One hidden turn or mirror swaps the rows below in pairs. Which row is each named row swapped with?
k396: [ -1   2   5   7 -14   9  -9  19  -8 -15   5   0   5   9   2   4 -11  16
   0   6  -3  -7  11  -7   0  -1 -22  -3]
k961: [ -3   2 -18  -1 -13   0 -15   1   6  -6   3  -7 -13   5 -22  -4 -26  14
 -14   6  20   6   8  10  -9 -11  -7  13]
k431: [-16 -14   4   2  -4  11 -14   3  -4  -9 -13 -13 -14 -19  -4 -10   2  11
  -8  -3  20  12   2   0  -6  -5 -23 -11]
k21: [ -2  12   3  -9 -10   9 -10   1   4 -13   0 -12  18 -12 -24 -11  -5  13
  -8 -17   9   9  11 -10 -35   9   5   1]
k258: [ -3  11 -11   3 -14  -9  -2  15  -3 -16  -9 -11   5  -3  -4   9 -23  15
   0   5  12  -7   0  -6 -34  -2   9   2]
k744: [ -3 -14  -6  -6  -8   6 -16  18  -8 -10  -8  13  10   1  -7 -23   7  10
   8   2   3  -9   6   2 -25  -3 -10  -9]
k281: [-30  13 -11  -8 -21  -4  -6  14  -7  -3   7  -8  -6  -5  -7  -4 -28  18
 -14  17  -6 -10   7  -7 -18 -16   5  -8]
k619: [  6   0   0  -8 -13   5 -10   2  -3 -21  20  -7  11  -7 -20   0  -3  11
   1  -5 -21  14   7 -10 -13  -6 -15   1]
k236: [ -4   7  -3   5 -29  12  -8  -5  12 -17   6 -12  -3  -5  -8  -2  -2  13
 -18  -4 -11  25  10 -12  -8 -12 -11  11]
k937: [ -4  11   9  14 -18   9   5   5   7 -13 -17   5  10 -14 -11   8  -5  19
  -6   4  10  11  17  -6 -18   6   4   8]
k331: [ -8   2  -1  -6 -10  11  -3   3  -3  -4  10   8  -3 -21  -3 -20  -1   0
 -12   0  -7 -18 -13  -1  -7   0 -12  13]
k186: [-27 -24 -10 -10 -19  13 -17 -14   2 -14   8  -2  -2   8 -11 -10 -20  13
  -2  11   5  -8  11   3 -23   8  -8 -11]
k176: [-29 -12  -1  -9 -18   8  -3  -3  -2 -10   3  -5  21  -4  -4 -26 -16 -12
   2  -5   5   4  15 -10   4  -2 -11  -6]
k5: [ -7  11  -4   8 -25  -9  -4   9  10 -17 -11  -5   3  -1  -5   3 -22  10
  -8  -1   1  -8  -1  -3 -32  -4   8  -9]
k685: [-13  12  -4   8 -22  -7  10  17   1 -15  -9  -6   5  -1 -13   6 -21   9
  -5   5   4 -14   9  -5 -35  -6   5   4]
k898: [ -8   8   8   5 -16  -3 -13  -3  -7   5  13 -22   5   6  -6 -21 -15  23
 -23   3  -8   5  -2   7 -18   3  -3   2]
k801: [-30 -22  -4 -19  -8   9 -15 -15   2 -13  14   0   1   6 -14 -10  -2  15
   1   6  12  -1  16   5 -19  11  -9  -6]
k695: [-20  -5  -1 -18  -5   3   1 -12  -4 -10  27 -15   9  -9 -17  -8 -12  14
  -3  -8 -13  10  15  -3 -20  12   6 -14]
k125: [-26  -6  -2   9  -7   8  -2   1   0  -8   6  -7 -19  -8   5 -33   1  11
   6  -1  10   5  15 -12 -11   3  -6  -2]
k68: [ -7  -6  -4   1 -15  10 -12   1  21  -8   0 -13  -2 -22 -25  -3   1  18
  -8   8  17   7  10  -3 -20  -7 -17 -24]
k261: [ -7   8  -3   5 -21 -11   4  16   1 -16   3 -15  11  -5  -2   3 -22   9
  -5   1   3 -12   2  -7 -38 -10  11  -2]
k153: [-14 -18   9   1  -7   5  13 -13  -5 -12  -2  -2   3   4   1 -10  -7  14
  10  -6  -4  10  22 -18 -19   2   4   6]
k600: [-31  -1 -14   5 -22  -6  -9   5  -6  -5   5  -2  12 -23   5  -4   1   8
 -22  19  15  -1  11  15 -10  -2  -4  14]
k359: [ -3   5  -9 -11 -21  -9  16  -5  -3  -5 -15  -8  16  -8 -12  -7   7   8
 -14  15   6   7  15 -17  -9  -8  -8  -9]
k55: [ -5   4  -3  -3  -6  14  -5  15  -1  -5  -8  -1  -3  -3 -14  -2 -24  -6
  -6 -11   7  23  23  -4 -13  14  -5  -8]
k993: [-26   5 -19  -5 -16   1  12  19   1   1   2  -6  15 -20  -3 -15  -3  -6
 -11   2  16  13  17   6 -13 -10  11   4]
k449: [-10   1   1   1   0  -6  -2  -4 -13 -20  -6   1  23 -12  -6  -7 -14  26
  -9   3  -1  -7   6  -2  -5  16  -6 -22]
k901: [-38  -1 -13  -4 -21  -8   3   4  -1   1   1   2  11 -12  -7   4   1   2
 -27  15  16   3  13  15 -19   1  -8  13]
k298: [-25   1  -2  -8 -15  15 -18  18  -5  -7   4 -12  -1  -1  12   2   1  26
 -23  15  -2   6  11   2 -18   4   1   5]
k170: [ -8  -2 -22 -22 -14   8   1 -14  -9   1   5 -11   8   1   0 -16  -3  -4
   4   3  -3  -6  15   2 -25  -7 -21  -6]
k957: [ -6 -22   1 -11   2   7  -8  -2 -12  -5  -8   0   6  -2   3   1 -12  11
 -19  -8 -19   4   7  12 -10  -2   1   6]
k908: [ -2  -9   2  -4 -19   8 -11  -2 -21   6  -6   6 -11 -12  -6  -9 -24   8
  -3   0  10   6  25  -5 -10   8   5   1]
k919: [-15  -3 -11  -1  -9   0  -2  15  15   1  -2 -11  12 -19  -6  -1   6   8
  15   3  -4   2  -2   0 -28  -4  15  -1]
k752: [-21 -11   7  14   0  13   1   4   1  -7 -11   3   2  -8  -9   0 -17  22
   2 -10 -15  -4  -6  -5  -3  -5  -8  -2]
k351: [ -9  -3 -16  18   0  13   3   0   8 -17   5   0  18  -4  12   1 -10   0
   1   3  -4  17  16  -1 -15 -10 -11  -9]
k207: [ -1  11 -10   7  -3   5  11  -6   3  -6   1  -2   7 -18  -1 -22   9   9
  -3   5  14  -4  -4  10 -11   4   5 -11]
k989: [-17 -22  -7  -3 -11  -4  -6   0  -4   7  -3  -4  13  -6 -10   8   1  -1
  -2 -13  14  16 -11  10 -10  -7 -12 -10]
k523: [ -9   9  -3  10 -18  -8   0  12   0 -18  -4 -11   7   6  -4   8 -21  18
   5   7   8  -7   5 -12 -35 -10   6   2]
k211: [-31  -7 -10  -4 -15  -5  -6  -1   0  -4   5  -1  17 -14   2   6   8   2
 -22  19  18   7  11  16 -13   1  -2  11]
k792: [ -3  -6 -10   2  -5  -7  11 -28  -1 -11  17   6  -3  -8  -7 -12  -5  12
 -16   1  18   8  -1   0 -14 -10 -10  -4]
k119: [ -3 -18 -18 -11  -4  -6  -7   9  -1 -12   7   3  -3 -26 -23   5 -12  18
 -20  -4   6  -5  -9   0 -11   3  -5   5]
k138: [ -7  -1   1  -3 -10  16   0  13 -18   3  -6 -17  18 -18 -18 -18 -12  26
 -14 -19   3  -2   1   4 -26   3 -11  -2]
k976: [ -5   0   7   4 -24  -5  -5 -10  -1 -18  -2 -21  14   3 -14 -25 -23  15
  -8   3  12   3  18  -4  -4   5 -13  -2]
k308: [-21 -11 -13   7 -19   0 -10   7  -5 -10  -6   3 -15 -17 -12 -13  -2  -1
  13 -16   4  -7  15  -9 -10  -3  -1   5]
k398: [-14  -3 -15 -18 -19  19   2   6   2   7  14   4  12  -7 -10 -24  -8   1
 -13   9  -3  10  10 -19  -9  -6 -10  11]
k668: [-25  -2  -7  -2 -14   3 -13  -8  16  -2   5 -11   7   6 -12  -1   1   6
 -20  15   5  -2  -3   4 -36  -7 -23   7]
k663: [-18 -11  -7 -20 -12   3   0   7 -13  -6  15 -13   3  -9  -9   6  -1   9
 -23  -8 -10  -3  30  -5 -23   1 -16  -8]
k300: [-12  -3   2  -1 -25  -1  21  10  -6  -8  10  -4   5 -16   6 -19 -17  30
  -4   5  -3  10  15 -11   4   2  -6  -1]
k861: [-19  -9  -4  -6  -1  12   5  -6 -15  -4  22  12   2  -3  -6  -5 -28  18
  -6  -9   9   2  14 -10 -16 -15  -7 -15]
k609: [-23 -18 -18 -15 -17   0   4   5   7  -9  21 -16  -3  -7 -11 -20 -22  11
  -4  -1  15   6 -11   8 -14   0  -6 -10]
k687: [-25  -6   8  -2 -23  -5 -33   0   2  -3   3   7  11  -4   0  -4 -18  10
 -10   3   7  16   5  -2 -16  -2  -9 -24]
k390: [-19 -10   4 -13  -7  11  -7  19   2  -7  14   8  20   2 -12 -14   7   7
 -17  -8   5   6   1  -2 -18   8 -21 -10]
k876: [-12   4 -12   4  -8  -5   2   9   1 -12   5 -16  21 -21  -2 -15  -9  16
   1   7  17  -2  13 -19   0  22 -15   4]
k963: [ -7  -9 -11  -6 -19  -8   0  19  -2 -16 -13 -16   9  -9   0 -18   1  19
 -14  -8  -4  -1   6 -15  -8  -4 -26  14]
k983: [-10 -15   5  -2 -15   5  18 -10   3  -7  -1  11  11  -3   9 -10  -4  10
   5  -8   4  13  30 -12 -21   0   1   4]
k678: [-24   0  -1   8   0  16 -12 -16   3  -1   0  -6  -8 -19  -1 -13   7  18
 -17  15  -1  -7   4 -12 -16  -5 -19  13]
k832: [-24  -2 -15  11 -15  -4  -2   3   5   1   6   1  17 -13   3  -4   6   9
 -27  19   6   8  17  17 -16   1 -12   8]
k459: [-11 -11  -6  11   6 -12 -10   0   0  -3  13  -2   5   8   6 -25  -9   1
 -10 -10   6   9  -6   2 -18   0 -14  12]
k342: [-23  -2 -11  -5 -15 -15  -8   3  -5   6   0  -5  18 -12   6   1   6   8
 -23  22  10   6   9   9 -12   1 -11  17]
k485: [-27   5 -19  -7  -8  -1  -6  -8  -3   6  -1   9  -3  -4  -9  -7  -2   3
   2   9 -13   4   7  -6 -16 -10 -31  -8]
k123: [-21   0 -12  -6  -2 -15  -6  -8  -1  -1  20 -11   0 -10  -1   2 -22  20
 -16  -9  11   3 -15 -15 -18   5  -7   7]
k925: [-18   2 -12 -18  -8  19  -2   2   4   3 -13  -9  -4 -16 -13 -12 -30  22
  -2  -9  13  -1   8 -11 -11  -8  -1  -8]

k300 is swapped with k609
k153 is swapped with k801
k668 is swapped with k937
k123 is swapped with k876

One hidden turn or mirror swaps the rows below in pairs. Which row is each named row swapped with?
k536: [  3   9  -5  -1  -7  -6   9  21  -4   8   3  -3  -9  -2  -8  15  -1  -3
   0   5 -15]
k568: [ -9  -4   8  -3   4  16   9 -16 -14  -7  -9 -10  -9   1   0   1  -9 -11
  -1  -4  -7]
k446: [ -8  -3   5  -1   1  14   8 -17 -20  -7  -9 -12  -8   3   0   0  -8 -10
   5   0  -2]
k686: [ -9  -2   3   8   3  -8  -6   0  -4 -22   1   2 -15 -10 -10   1   4 -21
  -9  -9  -1]
k179: [  3  -7   5   4  23  -2  15  -4  -4  14  -1   9   0  -9  -3  12 -11   1
   0  -1  13]
k688: [ 10  18  -1  -2 -11   8  -2   7  -7  12  -2  17   1 -17  -8   3 -25   5
  -6  13  15]
k975: [  6   5  -5   7   0  13 -13  21   2  -6  15 -20  -3  -8  -3  -4  -8  -3
  13  -5  17]
k275: [  2  -4  -5 -11  -6 -10   0  24  10   4   6  -2 -10  -1  -2   0   4   9
   1  -2 -10]
k152: [ -4  -1  20  10   1  23   8  -5 -18  -3  -4  -7  -9  -3  -2   8  -8 -12
   1   4   1]
k219: [  7   6  -3   6   3  12 -13   9 -11   3  -4 -12   3  -7  -7   6  -7  -2
  22   1  16]
k58: [-14  -4  -3   3 -11  -5   4  -3   0   4  19  21 -16  -4   7  -9  -6  -9
 -15   6  10]
k407: [ 12 -11   5  -2  -6  14   3  29   6  -9  22   2   6 -20  -2  -9 -12   2
  -3  -1   9]
k115: [  3  -7   3   7  -1   6  10  19  -3   2  26  10   2 -26   0 -22  -5   4
   1   6   7]
k756: [  5   6  -6   2  -2  15 -18  13   6  -8  11 -16  -1  -3  -3  -2  -8  -3
  12  -8  16]
k656: [ -8   4   9  13  -7  -8  13   2 -20   6  -7  10   8 -17  -7 -27   4   1
   2  -4   1]
k824: [ -7  -1 -18 -15  -6  -9  -1   3   7  -2   3   8 -12   1  16  -9  -8   4
  -1  -9   4]
k735: [-10 -11   0  23   5  14  -9   0   1  12   3   5   5 -11 -10 -15 -12  14
   8  -1  18]
k583: [ -8  -6  -4 -12   2   4   0 -16  -3 -12   1 -12  -7   5   5  -4   2 -12
   3 -10  -2]
k597: [-14 -16   5 -10   6   0   8   4   4  -4  -7  10  -8 -19 -15   5 -20 -19
  -2  -1  -4]
k649: [ -3   2   0   8   6   4  -5   5   6  11   6   5   4 -21  -3 -28  -5  11
   2 -14  21]
k469: [ -9  -1   7   7  -1  -8  -5   2  -4 -22  -2   3 -16  -8 -10   2   3 -22
  -9  -9  -5]
k531: [ -6  -3   4 -11 -17   0  13  -2   6  -1  -9 -13   7   3   4 -18  -3  12
  -9  -2   6]
k169: [ -4   6   1  19   7  11   7 -17 -13  15   5   2   4 -11  -6 -19  -3  -1
  -1  -5  18]
k714: [ -8   4   9  14   0  -6  -8  -1  -3 -18   1   6 -13  -8  -9  -2   7 -18
  -7 -14  -1]
k335: [ 11   9  16  -1   2 -13   4  24   2  -6   3  -1 -14 -26  -3  -3   0  -2
   4  -3  17]
k382: [ 10  10  -2  -6 -15   7   3  14  -7   9  -4  16  -1 -14  -4   4 -22   9
 -12  15  16]
k807: [ -6 -13  27   8  -6  12  18   2 -11   2  -3  11  -1 -10   5   0  -7 -11
  -7  -1  -5]
k307: [  4  -5   9   7  -1  -1  22  15 -16   3  13   9   5 -28  -1 -17  -5   9
   1  10  10]
k592: [ 11   4 -24   9  -8   0  -6  12   7  -6   2  -8  -1   1  -2 -10 -10 -10
 -19 -11   7]
k727: [ -7 -14   1  -8 -16   1   6  19  14   2  -1  14  13 -16   4 -16 -14  -4
 -14 -13   2]
k31: [  9   6  -5  -5  -2   0   9  13  -9 -12   0 -14   9 -20 -25   7 -19 -13
   1   7  14]
k629: [-12  -3  -8   4 -13 -11   3  -1  -1  -2  13  14 -18  -1  12 -12  -9 -11
 -15   5   8]
k863: [ -4  11  -5   1   3   4   4   1 -13  21  -6  11  -4 -14   1   4 -19   7
  16   3  13]
k728: [  6  12  -2  -2   0   0   2  14  -7 -11  -2 -11   4 -23 -23  13 -14 -14
   2   5  13]
k40: [ -8 -14  10  -2 -14   6   2  15  12   2  -5  20  10  -9   4  -4 -13  -7
 -14 -12  -3]
k641: [  0  -3 -18  -2 -22   5  -4  11   4   1  -9 -10   7   3  -5 -21  -8   2
 -12  -6   2]
k303: [ -2  -2  12  12  -1   0  17   8 -15  11   3  17   3 -30  -2 -20  -7   6
  -1   3   7]
k253: [ -4   9  -3  16   5  15   8 -18 -19  15   6  -2   4  -9 -12 -13  -7  -1
  -6  -1   8]
k78: [ 11  -5  -9   8  24  -3   6   4  -1   0  12  10  -5  -5  -1  15 -10  -6
  -8  -8   8]
k74: [  6  -5  -2  -3  -4  19  -9  18   6 -19  19 -14  -2  -5   1  -2 -11  -6
   0  -2  10]
k966: [  3   0 -17   3 -17   3  -7  14   3  -2  -1 -13   5   8  -1 -19  -8  -4
 -18 -10   6]
k401: [-14 -11  -1  -7 -13   0  13   3  -2  13 -22  -5   5  -6  -3 -22 -13   0
  -6  -4   1]
k552: [  6  11   0   0   2   2   6  13  -6 -12   4 -10   4 -26 -23  10 -15 -14
   2   4  16]
k353: [  0 -10  17   0 -13   9  15  11  -1   7 -16  17   9  -8   7  -3 -14 -10
 -16  -7  -3]
k798: [ -4  -6 -11  -5  -6  -2   1  11   9  -4  -1   9  26 -14 -10 -20 -15  -5
  -8 -16  11]
k315: [ -2  17  -9  17   1   9  14 -12 -16  13   0  -1  -3 -10 -13  -4  -4  -9
  -6   4  -3]

k169 is swapped with k641
k656 is swapped with k798
k152 is swapped with k74
k179 is swapped with k275
k253 is swapped with k966
k592 is swapped with k315
k382 is swapped with k58

